In the data rows, zero lies at 4.5, halfway between 4 and 5.
Some points, each followed by its number:
[4 6 8 8 8 7 6 6 6 7 6 5 4 4 5 7] 0
[3 4 6 7 7 6 5 4 4 5 5 5 4 3 3 4] 1
[1 2 5 7 8 8 6 5 5 6 7 7 6 4 3 2] 2
[3 4 5 7 9 9 9 8 7 7 6 5 4 3 2 1] 3
[4 5 6 6 7 8 8 8 7 6 4 4 3 2 2 3] 4
[5 5 5 6 7 8 8 8 8 6 5 5 4 3 3 3] 5
[3 3 4 6 8 9 9 9 8 7 7 7 6 5 3 3] 6
[6 5 5 6 8 9 9 9 9 7 6 6 5 4 2 1] 7
[6 5 4 4 6 8 9 9 7 5 4 4 5 4 3 1] 8
[7 5 4 4 5 7 8 8 6 4 3 4 4 4 3 2] 9
[7 6 4 3 4 6 7 7 6 4 3 4 4 4 4 3] 10
[7 6 4 3 4 5 6 6 5 4 4 4 5 5 5 4] 11
[7 6 4 4 4 4 5 5 4 4 4 4 5 5 6 6] 12
[6 5 5 4 3 3 3 3 3 4 4 4 5 5 6 6] 13
[3 3 3 3 4 3 3 2 2 2 3 4 5 4 4 4] 14
[4 4 3 3 3 2 2 1 1 1 2 2 3 4 4 4] 15
[4 4 4 4 3 2 1 1 1 2 2 3 4 4 5 5] 16
[3 3 4 4 3 2 1 1 2 3 3 4 4 5 5 5] 17
[4 4 4 4 3 2 2 2 2 3 4 4 4 5 5 5] 18
[3 4 4 4 3 2 1 2 2 3 4 4 4 4 5 5] 19
[4 4 4 4 3 2 2 2 3 3 4 4 4 5 5 5] 20
[4 4 4 4 3 3 2 3 4 4 4 5 4 5 5 5] 21
[4 4 4 4 3 3 3 3 4 5 5 5 5 5 5 5] 22
[5 4 4 4 4 4 4 4 5 5 6 6 5 5 5 5] 23
[5 4 4 3 3 4 4 5 5 5 5 5 5 5 5 5] 24
[5 5 4 3 3 4 4 5 5 5 5 5 5 5 5 5] 25
[5 5 3 3 3 3 5 5 5 5 5 5 5 5 5 5] 26
[5 4 3 2 2 3 4 5 5 5 5 5 6 6 5 5] 27
[6 4 3 2 2 3 4 5 5 5 5 5 6 6 6 5] 28
[6 4 3 1 1 2 3 4 4 4 4 4 5 6 6 6] 29
[6 5 3 1 1 1 2 3 3 4 4 4 5 6 6 6] 30
[5 4 2 0 0 0 1 2 2 3 3 4 5 6 7 7] 31
[5 4 2 0 0 0 0 1 2 2 3 4 5 6 7 7] 32
[5 6 5 4 2 0 0 1 3 4 4 4 4 6 8 9] 33
[3 3 3 3 1 0 0 0 1 3 4 5 5 6 7 7] 34
[2 2 3 3 2 0 0 0 0 2 4 4 4 4 5 4] 35
[4 4 4 3 3 2 1 1 2 3 4 4 4 5 5 5] 36
[3 3 3 2 1 0 0 1 2 2 3 3 4 5 5 5] 37
[4 4 4 3 2 1 1 2 4 5 5 5 4 5 7 7] 38
[4 5 6 6 4 3 2 3 5 6 7 5 5 5 7 9] 39
[2 3 5 6 5 3 2 3 5 7 8 8 6 6 6 6] 40
[1 2 4 6 6 5 4 4 4 6 7 7 6 4 3 3] 41
[3 4 5 7 8 8 8 7 7 7 7 6 5 3 2 1] 42
[4 4 4 5 6 7 8 8 7 6 5 4 4 3 2 1] 43
[5 5 4 4 6 7 9 9 8 6 5 4 4 4 3 2] 44
[6 6 5 5 6 8 9 9 9 7 6 5 5 4 4 3] 45
[6 6 5 5 6 8 9 9 9 8 7 6 6 5 5 4] 46
[6 6 5 5 6 7 9 9 8 8 7 6 6 6 5 5] 47
[6 5 4 4 5 7 8 8 7 6 6 6 6 5 5 5] 48
[6 5 4 4 5 6 7 7 6 6 5 6 5 5 5 5] 49
[6 4 4 4 4 5 5 5 5 4 4 5 5 5 5 4] 50
[5 4 4 3 3 4 4 4 4 3 3 4 5 5 5 5] 51
[5 4 4 3 3 3 2 3 3 3 3 3 4 5 5 5] 52
[4 4 4 3 2 2 1 1 2 2 3 3 4 5 6 6] 53
[4 4 4 4 3 1 1 1 1 2 3 3 4 5 6 6] 54
[3 3 4 4 3 1 0 0 1 2 3 3 4 5 5 6] 55
[3 3 4 4 3 1 0 0 1 2 3 3 4 4 5 5] 56
[3 4 5 5 4 2 1 1 2 3 3 4 4 4 5 6] 57
[3 4 5 5 4 2 1 1 2 4 4 4 4 4 5 5] 58
[3 4 5 6 5 4 3 3 3 4 5 5 4 4 4 5] 59
[3 5 7 8 7 6 4 4 5 6 6 5 4 3 4 5] 60
[3 6 8 9 8 7 5 5 6 7 7 5 4 3 4 5] 61
[2 5 8 9 9 9 8 7 8 9 9 7 5 4 4 5] 62
[1 4 9 9 9 9 9 9 9 9 9 8 5 3 2 3] 63
[2 4 7 9 9 9 9 9 9 8 8 6 4 1 0 0] 64
[3 5 8 9 9 9 9 9 9 9 9 8 6 3 0 0] 65
[4 5 7 9 9 9 9 9 9 7 6 5 3 1 0 0] 66
[7 8 9 9 9 9 9 9 9 9 8 6 4 2 1 0] 67
[7 7 7 8 9 9 9 9 9 8 6 4 3 2 0 0] 68
[5 6 6 7 9 9 9 9 9 8 7 6 5 3 1 0] 69
[6 6 6 7 9 9 9 9 9 6 5 4 4 2 0 0] 70
[8 7 5 6 9 9 9 9 9 7 5 5 5 3 1 0] 71
[7 6 4 4 7 9 9 9 7 4 2 3 3 3 1 0] 72
[7 6 4 4 6 8 9 8 5 3 2 3 4 3 1 0] 73
[7 6 4 4 5 7 7 6 4 2 2 3 4 3 3 2] 74
[7 5 4 4 4 5 5 4 2 2 2 3 4 4 4 3] 75
[6 5 4 3 2 2 2 2 1 1 1 3 4 5 5 5] 76
[5 4 3 2 1 0 0 0 0 0 1 2 3 5 6 6] 77
[4 4 3 2 1 0 0 0 0 0 0 1 3 5 6 6] 78
[3 3 3 2 1 0 0 0 0 0 0 1 2 4 5 6] 79
[3 3 4 3 1 0 0 0 0 0 0 1 2 4 5 6] 80
[3 4 4 3 1 0 0 0 0 0 1 2 2 4 5 6] 81
[3 4 5 5 2 0 0 0 0 1 2 2 3 4 6 7] 82
[3 5 7 7 4 1 0 0 1 3 4 3 3 3 6 8] 83
[3 5 7 7 5 2 0 0 2 4 5 4 3 3 5 7] 84
[2 4 6 7 5 3 2 2 3 5 6 5 4 4 4 5] 85
[1 3 5 7 7 6 5 5 5 6 7 7 5 4 3 3] 86
[3 4 5 7 8 9 8 7 6 5 5 5 4 2 0 0] 87
[6 6 6 7 9 9 9 9 9 7 6 5 4 3 1 0] 88
[6 6 6 6 8 9 9 9 9 6 4 3 3 2 1 0] 89
[7 7 6 7 9 9 9 9 9 7 5 4 4 3 1 0] 90
[7 7 7 7 9 9 9 9 9 8 6 5 4 3 2 2] 91
[7 7 7 8 9 9 9 9 9 8 6 5 5 4 2 2] 92
New points follow, each followed by the numbers of its three nearest points above by angle, seen from the average point of the numbered points, nearest first.
[6 5 5 5 5 6 6 6 5 5 4 4 4 4 4 4] 9 10 72
[5 5 5 4 4 4 4 4 3 3 3 3 4 4 4 5] 76 78 80
[3 4 5 6 7 7 6 6 6 7 7 6 5 5 4 4] 62 6 63
[5 5 5 6 8 9 9 9 9 8 7 6 6 5 4 4] 46 45 6
[6 5 4 3 3 3 3 4 4 4 4 4 5 5 5 5] 30 29 31
[5 5 3 3 3 5 6 7 6 6 6 6 6 6 6 6] 49 48 25
[5 6 6 6 6 5 5 6 7 7 7 6 5 5 6 7] 0 47 62
[5 5 5 4 4 4 4 4 5 5 4 4 4 4 5 4] 30 13 33
[4 4 3 3 3 2 2 1 0 0 1 2 2 3 3 2] 15 79 80
[4 5 6 6 6 6 5 5 4 4 4 4 4 4 3 4] 1 87 4
[3 4 4 4 4 3 2 3 4 5 5 5 5 5 5 5] 22 34 38
[4 5 7 8 8 6 5 5 5 6 6 5 4 3 3 4] 61 60 1
[4 5 5 5 6 6 6 6 6 5 5 5 5 5 4 4] 6 46 47
[4 5 6 6 6 5 4 3 4 4 5 5 4 4 5 5] 84 59 85
[4 4 4 4 4 4 4 3 4 4 4 4 4 5 5 5] 53 34 20
[4 4 4 5 8 9 9 9 7 5 5 5 4 3 1 0] 43 87 3
[5 5 5 5 4 4 4 4 4 4 4 4 4 4 5 5] 13 33 82
[3 4 5 5 5 3 2 2 3 4 5 5 4 4 5 5] 58 57 59
[6 5 5 5 5 5 5 5 4 4 3 4 4 4 4 4] 75 74 73
[5 5 5 4 4 4 5 5 5 5 4 4 4 5 5 5] 12 29 25
[6 5 4 2 2 2 3 3 4 4 4 4 5 5 6 5] 30 29 31
[4 4 5 5 6 5 5 5 5 5 5 4 4 4 4 4] 3 64 62
[5 5 5 4 4 4 4 3 3 3 3 3 4 4 4 5] 76 78 77
[5 4 2 0 1 4 5 6 4 3 2 3 4 4 3 2] 51 29 75
[3 4 5 5 4 2 1 2 3 4 5 4 4 4 5 6] 58 57 19
[5 4 2 1 0 0 0 1 2 2 3 4 5 6 7 7] 32 31 30
[4 4 5 6 7 7 7 7 7 7 6 6 5 5 4 4] 6 62 63
[5 5 5 5 5 5 5 4 4 3 3 3 4 4 4 4] 75 74 76
[6 6 5 5 4 4 4 5 5 5 5 4 5 5 6 6] 12 39 13
[5 4 3 3 3 4 4 4 5 5 5 5 5 6 6 5] 28 24 27
[4 5 6 6 6 5 4 4 4 4 4 4 4 3 4 4] 1 60 84
[6 5 5 5 5 6 6 6 6 5 5 5 4 4 4 4] 45 46 5
[6 5 5 4 4 4 4 5 5 4 4 5 5 5 5 6] 12 13 25
[5 5 5 5 4 4 4 4 3 3 3 3 4 4 4 4] 76 15 80
[4 4 5 5 5 5 6 6 7 7 7 7 6 5 5 5] 47 46 48
[6 5 5 5 7 9 9 8 6 4 4 4 5 4 3 2] 8 72 9
[6 6 6 6 6 7 6 6 4 3 2 3 3 3 3 3] 74 73 72
[6 5 2 1 1 2 4 5 4 3 3 3 5 5 5 5] 29 30 51
[2 4 5 7 7 5 4 3 4 4 5 4 4 4 3 3] 1 85 86
[4 4 4 4 3 3 3 2 2 2 3 3 4 4 4 4] 15 16 81
[2 2 3 5 6 8 8 8 8 8 9 9 8 6 4 3] 6 2 46
[6 5 3 1 1 1 2 3 4 4 4 4 5 6 6 6] 30 29 31
[4 4 4 3 2 1 1 2 3 5 5 5 5 6 6 6] 22 38 34
[2 3 5 6 6 5 3 2 2 3 4 4 4 3 4 4] 59 57 58
[6 5 4 4 5 7 8 8 6 5 4 4 5 5 4 3] 8 9 44
[6 6 5 4 6 8 9 9 7 5 3 3 3 3 2 2] 72 8 9
[3 3 4 5 5 5 4 4 4 5 5 5 5 5 5 4] 41 40 59
[5 6 6 5 4 3 2 3 4 4 3 2 2 4 7 9] 33 83 13
[5 5 5 6 6 6 7 7 7 7 6 6 6 5 5 5] 47 46 48
[4 4 4 5 4 4 3 4 5 6 6 5 5 5 5 5] 40 23 22
[5 4 3 1 0 0 0 0 2 3 4 4 5 6 7 7] 32 31 34
[4 4 5 5 5 5 4 4 4 4 4 5 4 4 4 4] 59 57 17
[2 3 5 6 6 4 2 1 1 3 4 4 4 4 4 4] 59 58 57
[4 4 5 5 5 4 4 5 6 6 7 6 5 5 5 5] 40 23 39
[6 5 5 5 5 5 5 5 4 3 3 3 4 4 4 5] 75 74 12
[5 5 4 3 2 3 3 4 5 5 5 5 5 5 6 5] 25 29 30
[7 6 6 5 5 6 7 7 6 5 4 4 4 4 5 6] 49 48 47
[5 4 4 4 5 5 5 5 4 3 3 3 4 5 5 4] 75 51 76
[4 4 4 4 4 4 3 3 3 3 3 3 4 4 4 4] 15 79 80
[6 5 3 2 3 4 5 6 5 4 4 4 5 6 6 5] 28 26 25
[4 4 5 6 7 8 8 8 8 7 7 7 6 4 3 3] 6 7 42
[3 3 3 2 0 0 0 0 0 1 2 3 4 5 6 7] 53 37 18
[2 3 4 5 5 5 3 2 2 2 4 4 4 3 3 3] 14 35 15
[5 5 5 4 4 4 4 4 5 4 4 5 5 5 5 5] 13 33 30
[5 4 4 4 4 4 4 3 3 3 3 3 4 4 4 4] 15 76 78
[3 3 4 5 5 5 4 4 4 5 5 5 5 5 5 4] 41 40 59
[4 4 5 6 7 8 8 8 8 7 7 6 6 5 4 4] 6 46 47
[5 5 4 4 4 4 4 4 4 4 5 5 5 5 5 5] 30 32 31
[5 5 4 4 4 4 4 5 5 5 5 5 5 5 5 5] 25 28 24
[4 4 5 6 6 6 6 6 5 5 5 5 5 4 4 4] 6 3 63
[5 5 5 5 6 8 9 9 9 8 7 6 6 5 4 4] 46 47 45
[4 4 4 4 5 5 4 4 4 4 4 4 4 4 4 4] 14 15 79
[4 3 3 2 1 0 0 0 2 3 4 4 5 6 6 7] 34 20 32
[4 4 4 4 4 3 3 3 2 3 3 3 4 4 4 4] 15 16 79
[3 3 4 3 3 1 1 2 3 4 5 5 5 5 6 6] 34 38 22
[4 5 5 6 6 6 5 5 5 5 5 4 4 4 4 4] 61 62 0
[3 3 4 5 6 5 4 4 5 5 5 6 5 5 4 4] 41 86 40
[5 4 3 2 1 0 0 1 2 2 3 4 4 5 7 7] 32 53 20
[4 4 5 6 6 7 7 7 7 7 7 6 6 5 4 4] 6 46 47
[4 4 4 3 3 2 2 3 4 5 5 5 5 5 6 6] 38 22 34
[3 3 4 5 4 3 2 2 3 4 5 5 5 5 6 6] 34 17 58
[3 4 5 5 6 6 5 5 6 6 6 6 5 5 5 5] 62 6 86
[4 5 5 5 6 8 8 9 8 8 7 6 6 5 4 4] 46 47 6
[3 3 4 5 6 6 5 5 6 7 8 8 7 6 5 5] 40 41 86
[3 4 4 5 5 5 5 4 4 5 5 5 5 5 5 5] 40 41 22
[4 5 5 6 6 7 6 6 6 6 6 5 5 4 4 4] 62 63 6
[5 4 3 2 2 2 2 2 3 3 3 4 5 5 6 6] 32 31 53
[3 4 6 7 7 7 7 7 7 7 6 6 5 4 3 3] 63 65 42
[4 5 5 5 5 4 4 4 4 4 5 5 4 5 5 5] 33 39 83
[3 4 4 4 4 3 2 2 1 2 2 3 4 3 3 3] 15 16 14
[5 4 3 2 1 0 0 1 2 3 4 4 5 6 7 7] 32 31 34
[4 5 6 6 6 5 4 4 4 4 4 4 4 4 4 4] 1 60 84
[5 4 4 4 4 6 6 7 7 6 5 5 5 5 4 4] 48 46 49
